Rows swapped in pairs by one turn or mirror: which row each one swaps with
The rows were stretched afterwards, more along some directions than others.
Nid: [  5.1   5.3 -19.8  -9.3  17.1 -26.2  14.5 -31.0  -3.2 -17.4  10.2   9.7
   3.3  -7.9  -5.2 -11.6]
bil: [  8.5   4.9 -21.6 -19.8  -3.0 -26.9  11.0  -0.5 -26.2 -29.7   0.8   8.5
   4.5  26.7   3.8 -36.4]
fefa: [ 15.9  26.7 -41.9 -10.6   7.1 -41.1   3.4 -10.8  -4.1 -32.4  -2.2   0.0
  19.3   9.7   1.6 -15.0]
Temi: [ 31.3  25.8 -35.2  -4.6  -3.2 -23.0   3.2 -10.6 -11.7 -27.2  -2.6 -11.2
  33.5  21.3  18.3  -4.5]
Nabud: [ 10.1   3.8 -14.5  -0.6   0.9 -31.2   4.7  -7.5  -6.2 -17.4 -18.3  -0.2
  -5.9  -0.3  -3.8  -4.8]
tuzo: [ -8.9  14.6  18.1   4.6  13.4  -1.5   1.5   3.3 -21.6  -3.3  -7.9  -7.4
  -7.7   3.9   7.5   8.2]
tenib: [ -1.9  26.9 -14.6   2.4  12.0 -24.4  44.7 -17.4 -35.5 -14.1 -17.1  -7.8
  11.9  16.8  13.4  -5.0]
Niva: [ 11.4  12.5 -28.2 -12.3  -5.1 -21.7  -0.2  -1.2   6.9 -32.8   3.9  -8.0
  -1.3  20.6   7.7  -2.3]
tipe: [ -0.1   3.3 -14.8   5.1  19.8  -6.7  22.2   3.0  -6.9 -24.7   9.1  -4.5
  -7.8   0.3  18.1  15.2]
Dola: [ 15.5  16.9 -31.5 -16.8  10.0 -34.7  -5.7 -11.3  -1.5 -31.7  10.7   8.6
   9.8  30.1  -0.9 -22.2]
rifo: [ 32.2   3.0 -21.6  -2.5   1.8 -24.8 -19.9  -6.3   8.8 -43.8  -4.5   3.6
  -2.8  13.9   3.5   3.3]
Vurog: [  8.0   2.6  -5.7 -12.9 -16.2 -23.2  35.2   2.5 -11.8  -8.4  -6.8 -11.4
   7.3  32.2  21.5 -16.9]
taz: [ 27.4   3.0 -20.8  -3.5   1.6 -22.4 -15.6  -2.7   9.3 -42.8  -1.7   2.7
  -5.9  14.4   8.6   6.7]
Pom: [  1.5  27.1 -13.2  -6.3   7.9   1.6  17.7  12.0  -2.8  -1.3   4.2 -18.7
  32.4  29.6  23.6   7.8]
luguf: [ -0.6  18.2  -5.2  -2.0   7.4   3.2  27.5  16.2 -14.0  -7.5   6.2 -23.0
  12.7  22.0  26.7  20.8]
Ser: [ -7.7  21.9  -9.5   1.5   1.8 -10.0  18.1  -5.8 -16.3  -7.5   8.0 -23.3
  28.7  33.6  25.4  -8.6]
zelof: [  3.6 -13.0 -13.5  -8.2  15.9 -22.1  12.8   5.0  -2.9 -14.6  12.4   1.5
 -12.7  13.4  20.1 -19.5]
Gutul: [ 13.4   8.8  -8.7  -6.3 -11.1 -23.4  15.4   0.4 -14.1 -21.9  -6.7 -15.2
  -3.0  12.7   7.4   6.0]
Kipe: [ 16.6  -5.3 -21.3 -11.4   9.9 -29.5   3.8 -14.7  -1.1 -23.4  -6.7  23.1
  -3.4  -1.2 -20.5  -8.4]
Ves: [  2.2  -0.2 -11.7   9.7  27.1  -8.6  13.1   2.7  -0.4  -9.2   3.4   4.0
  -0.9 -14.9   9.6  11.8]
lem: [ -3.9  15.3  16.9   1.4   7.1  -2.2   4.5   9.1 -19.5  -3.9  -5.5 -11.0
  -5.2   7.6  12.3  13.6]
Kebug: [-36.6   8.8   2.2  -7.6  21.6   2.5  21.4 -13.4 -17.2   6.4   6.0  -3.3
   7.8  18.4   5.3 -22.4]
ripu: [ 12.5   4.8  -6.8 -12.2  -0.1  -9.4  14.9  15.8   8.5  -2.0  29.5   5.3
  10.2   2.6  16.9 -13.1]
tifaz: [ -7.5   3.5 -15.1  -3.7  22.3   0.7  14.4  10.7   6.0   5.8  10.7   5.7
   2.5   0.7  15.8   0.3]
tevu: [-19.7   5.2   2.2   8.2  14.8  -0.5  21.1  -7.0 -14.5   4.6   0.3   2.4
   6.0 -11.8   0.4  -1.3]
bifet: [ 21.0  18.6 -25.1 -12.0  -7.5 -13.8   4.1  16.9   5.3 -15.3  15.6 -21.8
  19.6  14.0  24.3  -7.8]
tus: [  5.0  20.0 -27.3 -20.1   5.1 -20.7  -8.7  -6.0  12.9 -18.7   2.8   2.6
  10.8  22.6  -2.2 -15.8]
fivo: [ 19.6 -16.3 -14.2 -22.8  -6.1 -14.2   7.0  -3.5  -8.8 -19.8  20.4  -0.3
  18.8  18.4   8.8 -20.4]
tel: [-10.1   7.0 -20.8  -4.6  34.6 -18.2  31.2 -16.2 -16.1 -12.3  -1.7  -5.8
  14.0   7.6  12.9   4.8]
lir: [ 42.6  19.5 -37.1 -22.3 -14.8 -29.0  -8.6   3.2   7.3 -32.0  10.9   2.3
  35.9  36.3  -0.2 -20.7]
bor: [ 14.9   4.5   1.6   1.3  -4.6   2.1 -12.0   7.7   5.9  -2.7  10.6   2.4
   9.4  -1.9  15.1   2.0]
zevo: [ 10.4  -0.3  -0.4 -12.2   2.3 -20.6  -2.2  -6.5 -13.2 -13.0 -21.9  14.9
 -16.4  17.0  -2.9  -9.3]
fel: [ 19.9  10.7 -23.0 -11.7 -20.2 -22.5   5.5   6.9   4.9  -6.3 -10.2 -10.5
  16.6  23.1  12.0  -8.8]
bupo: [ 27.2  10.5 -32.3 -10.1  -8.9 -16.2  13.4  15.6   4.6 -32.3   0.4 -15.8
  15.0  21.3  30.7  -4.8]
bagaz: [ 23.7   6.6  -6.6 -15.3 -13.7  -5.5  14.2  28.1  14.4   2.0  28.5  -4.0
  21.2  13.6  25.1  -5.0]
Puzed: [ -2.9   6.3  -5.7 -26.5  20.4  -9.6  13.7  -2.6 -13.1 -15.6  14.3  12.8
   4.6  12.3  -2.0 -18.3]
kegu: [ 32.8  16.0 -26.4 -11.2  -6.0 -32.9   5.1  -9.4   2.5 -32.8   2.1   4.0
  25.0  16.2  -6.0 -25.6]
vitil: [  9.1   1.4  -2.4 -24.0   5.3 -10.8  16.9  12.2  -9.0  -4.5   1.0  -7.6
  -1.7   9.6  11.4  -3.8]
fuga: [-25.6   6.0  11.7  -4.5  29.4  -5.7  32.1 -17.6 -21.0   4.7   1.2   2.9
   2.8   0.5  -5.3 -20.1]
rir: [ 10.3   7.3 -27.3 -12.5   9.1 -19.3  28.5   5.1 -11.0 -24.1  -9.7 -18.9
   4.5  33.4  26.8  -4.2]
Zivom: [-14.4   9.9 -16.9 -13.0  31.8 -23.2  10.6 -33.7 -25.4 -14.6 -13.3  10.9
  -9.5   8.9  -5.1 -18.5]
zeto: [ 23.3  12.9 -20.0 -22.0 -19.0 -20.1  11.7  -1.7  -8.1 -30.4   2.4 -12.2
  30.4  34.4  13.3 -18.0]
bazor: [ 34.9  10.4 -19.3  -3.1 -29.1 -28.2   8.6  22.7  -5.1 -18.5   5.6 -26.3
  22.8  31.4  35.8 -16.3]
muvag: [ -2.5   2.4  -4.7 -14.7 -11.5 -16.1  29.7   8.1  -3.6  -2.8  -2.6  -6.5
  -0.2  29.5  21.3 -18.9]

Vurog pairs with ripu
bil pairs with fivo
tevu pairs with Kipe
zelof pairs with bazor
tenib pairs with Nid
fuga pairs with kegu
Dola pairs with Ser

Rows swapped in pairs by one turn or mirror: which row each one swaps with
The rows were stretched afterwards, more along some directions than others.
letom: [ 12.0  -7.1  -4.2   1.6  13.5   2.6 -38.3  29.0  17.0 -10.6 -14.7  12.0
  17.2   2.4  18.1  -0.4  25.8   6.0   7.9 -11.9]
zad: [  8.4  -6.5  11.6   7.7  -1.1  -3.7 -13.9   0.0 -17.3   5.0  -8.3  -3.3
  -3.7  17.8  -5.7  16.8  12.2 -44.2   0.6 -20.8]
Kiko: [ -7.9  21.5  -6.4   4.3  -5.1   2.7 -26.5 -20.0 -11.3   9.2   1.5   8.7
  -7.4 -11.5  35.1 -14.2 -15.0 -10.8  18.5   8.8]
lunaz: [-31.2  -8.9   7.5  -0.9  -9.2 -11.2 -16.5  -5.5   5.8   2.6 -17.4  30.4
  10.2  15.9 -14.6  13.7  -8.0 -12.3  -6.8  22.8]
bof: [ 12.0 -21.3  20.7   8.1   7.4   6.3  16.9  19.3   9.4 -13.4  -9.0  27.9
 -10.6  19.9 -15.6 -22.6  22.5  -5.0  -8.5  17.5]
firek: [  1.3 -26.2  17.7   3.8 -14.9 -19.9  -3.7  -3.2   2.8  -3.5  -5.1  36.9
 -33.3   8.5  -8.0  -7.2 -12.3 -33.2   6.9  29.1]
Vusiv: [  3.8  -3.6 -15.8   7.4   8.6  16.4   1.1 -12.4   3.0  -4.0 -28.2  20.4
 -21.1   2.8  10.9   6.5  14.6  28.3  11.6  12.3]
neke: [-13.4 -13.1  13.5   7.6 -12.7 -12.9   2.1   0.8  -7.8   0.3 -20.2  32.0
  -9.0   5.9 -15.0 -19.5  -4.2  -3.3  -2.9  26.1]
dosom: [ 13.9  10.1   1.3  26.0  10.2   2.2 -12.7  -6.6  -6.0  14.4  -9.8   7.6
  20.7   1.2  11.9  -4.4 -10.4 -16.9   6.8  -2.3]
Mobu: [-19.2   6.5   7.6  -8.7  -2.5   0.0  -8.4 -19.8  -5.3  17.5  -8.8  11.2
 -26.3  14.0  -8.8  -4.5  -3.8 -19.9  -1.3  24.1]
met: [ -2.1   5.6  -1.7   0.5   3.1  36.4   3.6  -1.6  -5.7  15.8  11.9   0.7
  -5.2   8.2   1.6   6.9  -0.8 -15.1   0.1 -19.4]
Pesom: [ -5.9 -27.5  13.4 -13.2   2.7   2.1  26.3 -20.2  -4.2  11.7  -8.6   3.9
 -14.8  -0.8 -28.7  25.7   1.6 -21.8   5.9  -0.3]
tetek: [-11.6   8.4   2.2   2.2 -23.0  -2.7   5.2  -0.9   4.3 -21.8   5.4  21.4
 -11.6   8.5  -5.6  14.1  -2.5 -21.3   7.1  -5.0]
zer: [  6.1   6.5   6.9 -11.2  -9.5  -4.7   1.1  -0.8 -11.6 -20.6   4.2  16.3
   2.1  26.0  -7.5  -6.0  12.5 -19.0  -7.8   1.7]
dasal: [ -0.9  -1.6  11.8   5.6   1.7   4.8  14.4  -3.9   7.3 -11.1 -23.5   2.8
  -0.4  14.0 -19.2   6.4   7.7  -1.5   5.8   4.1]
Pum: [ 20.8  28.7 -19.2   0.7  -9.0   7.2 -10.7  -7.9   2.1  24.5   2.7 -26.4
  10.2   4.9  23.8  18.4  -4.7  20.7  -6.7 -25.2]
Buva: [ -4.0  -2.9  -3.7   6.8   9.3  19.5   0.3  -0.9  -1.7  -2.5 -11.2   7.1
 -27.1  -5.1  23.0  -2.7  -3.8  16.1  -6.1   5.1]
vare: [ -5.6   2.6  -2.8 -13.0  -6.5  -3.4   9.4   5.7   7.4  -0.3  10.0  35.7
 -22.2   2.3  25.3  -7.3 -13.5   7.7 -11.8  28.6]
Roket: [-25.5  10.2  -5.3  -7.4  -1.5   3.1   1.4  -7.7   2.0  -6.3 -12.2  44.7
 -26.6  13.0  -1.7  -7.6  -3.8   3.5  -6.6  10.8]
pulip: [  1.7  13.7  -6.4   8.9  -9.2  -2.2 -11.9 -39.1  -6.0  34.5 -15.0  -3.4
 -12.1  -9.8  -5.3  -7.7  -2.7  -6.3  17.2 -16.0]
Sosom: [  1.5  10.9  -9.7 -32.5  -3.9  13.4   2.2  -3.1   6.7  21.8  -1.7   0.5
   8.9   3.5  15.5  16.1  11.6  18.4 -12.9  -9.3]
neb: [-15.1   5.1 -11.1 -32.8  -7.4  15.3  -1.2  10.9  15.8 -15.8  16.0  -4.5
 -16.0  -3.3   1.9  -0.4  10.3  13.6 -19.6  -5.4]
Bar: [  8.3 -21.0  -6.9 -25.1 -11.6  -1.0  27.6 -10.3   3.6   4.5   8.4   0.6
 -30.8 -11.3 -13.9  -4.5   3.4   1.1   3.8  10.5]
Fov: [ -0.1  -5.3  -4.5 -11.0  11.4   2.1  -2.8   5.1   2.7  -0.1 -13.7  51.5
  -5.3 -19.6 -10.4   7.6   8.2   9.5 -11.7  -5.4]
nov: [-25.1 -16.1   0.1  -1.9   5.8  18.6  -8.2 -19.7  13.5  -8.8 -23.4  31.3
 -28.7   6.3  11.1  -1.5  14.1   4.7  21.0  11.0]
seri: [ -7.8   5.8 -11.2  -2.1  10.4  -1.8 -32.4 -10.8  -5.8 -17.1 -15.1  13.5
  -3.7  -6.4  22.8   1.6  -5.9   7.1  19.1   8.1]
zegu: [  9.3  31.8 -15.6   2.9 -21.4  17.4  15.7  -7.9  20.0  10.0   9.7 -11.5
  -8.6   8.0   5.3  13.6  -3.1  13.8  -7.3 -34.2]
pep: [ 10.1 -11.6   3.3  12.5  -1.1 -10.0  20.3 -24.8  -9.9  12.1 -18.3  -3.4
 -19.7 -12.0 -26.9   4.8  -6.8   5.9   6.9   2.1]
pab: [ 15.9   8.4   0.1   3.5  -2.3  -4.6 -13.5  25.5   1.1  -5.6  15.6  -9.0
  18.9  -4.9  27.3   6.0 -17.5 -16.3  -9.1 -13.0]
voro: [  7.3  13.8  -9.0 -22.1   2.4  12.7  15.7   9.5  12.8  -3.3  14.6 -16.4
 -17.9  16.8  22.8 -12.2  24.9  -3.3  20.1  -0.7]
vizit: [ -5.0  -9.9   7.9  -3.2  -6.2 -11.6  -1.9   0.5 -13.1   3.7   6.8  -0.4
  -9.1  -0.6  -1.3  -3.6  -7.4 -37.5  21.9   9.1]
Fedek: [ -9.5   7.8  -2.4   6.6  -6.3  -4.5 -22.6 -23.2  -8.4  18.9   3.2   8.5
 -36.9  17.2   3.8  -7.7   0.7 -22.5  19.5  -8.0]
muso: [ 12.7  18.4  -2.2   1.7   5.9  -0.7  12.9   0.7  -2.3   1.6  17.2   4.6
 -36.6  -9.5  15.7 -29.7 -10.5   6.7  -0.4   3.3]
Gasul: [ -0.9 -11.0  -3.1  -1.3  12.1  19.7   4.4  18.3  22.0 -19.9 -21.9  19.5
  -7.1  15.5   0.3   6.7  22.0  28.8  -1.5   2.4]
rigof: [ 22.7 -16.3  11.4  -9.1  17.4  -3.0 -16.9   5.8  -7.1   3.5  -9.0   9.7
  13.3  14.0  -4.6  -7.4  32.2 -24.8  -3.2 -10.6]
Ledi: [ -0.3   5.7 -14.2   1.9 -10.1   6.8  -3.9  20.3  18.2 -20.5 -12.7  22.4
  24.8   3.1  -6.3   2.3  20.1  25.7  -8.1 -19.8]
tugem: [ 15.0   9.2  10.1 -15.6  -5.1   1.3  -6.1  12.5   3.5  -8.3   4.5   5.0
  17.4  25.4   4.0   5.5  32.5 -39.7   1.2 -25.6]
mon: [  8.5  -1.6 -19.0 -14.2   2.4  16.5  20.4  10.4   6.7  -6.2  -1.9   0.8
   0.6  21.7 -10.7   0.8  14.2  24.0 -19.1  -8.9]
ver: [ 27.1  -0.7  -9.0   5.5   8.8   8.7  -8.1  -3.8  -5.7  -1.5  -2.0  -7.6
   2.3  11.3  12.0  25.3  16.4 -20.7   9.3 -20.8]
ged: [  3.7   4.0  -6.5 -22.9  -4.0   4.1 -31.8  -3.7   7.7  -1.5  -7.2   0.8
  22.5  11.0   9.9   3.9  30.1   3.5  -9.7 -26.0]
Miko: [ -3.0  13.2  -3.6 -13.4   4.0   8.3 -15.7  -7.6 -17.3   6.7  21.8  -6.4
  -3.2   7.0  13.5 -13.0  -2.4 -38.8  -0.9 -22.8]
Sadak: [  0.4  11.0  -0.9 -22.1  -2.9   0.7   6.3  32.1   5.9 -15.3  13.9  -7.8
  33.9 -15.0   3.5 -20.0  -1.5  15.3 -25.8   5.8]
Nupip: [-15.8 -23.6   2.4 -12.4   8.2  -6.1  -1.4 -33.4   9.4  10.1  -8.5  40.4
 -51.8  23.4   8.6   0.8  18.2 -23.7  21.6  26.9]
dolu: [ 17.7  -1.6 -13.5  -3.8  22.9  -7.8 -10.1 -10.3  -9.6  18.8 -18.1  13.2
   4.5   3.9   3.7  -0.6  -1.7   2.1  -6.2   5.8]
pez: [ 16.3  14.8  -4.8 -14.0 -20.1   2.6  -5.7  31.5  10.9  -8.5  12.7  -2.7
  -2.1  -0.4  26.0 -26.0  -2.2   9.2  -2.4   7.0]
Vuzi: [ 10.3  16.8 -15.3 -12.1 -12.5   3.5   5.9 -11.6  10.8  29.6   0.0   4.1
 -21.0  15.1  23.2  15.0 -13.6   4.7   4.3  18.0]

pez pairs with firek
Gasul pairs with rigof
vare pairs with vizit
zegu pairs with pulip
dosom pairs with Ledi
nov pairs with tugem
Pum pairs with pep
Fov pairs with met

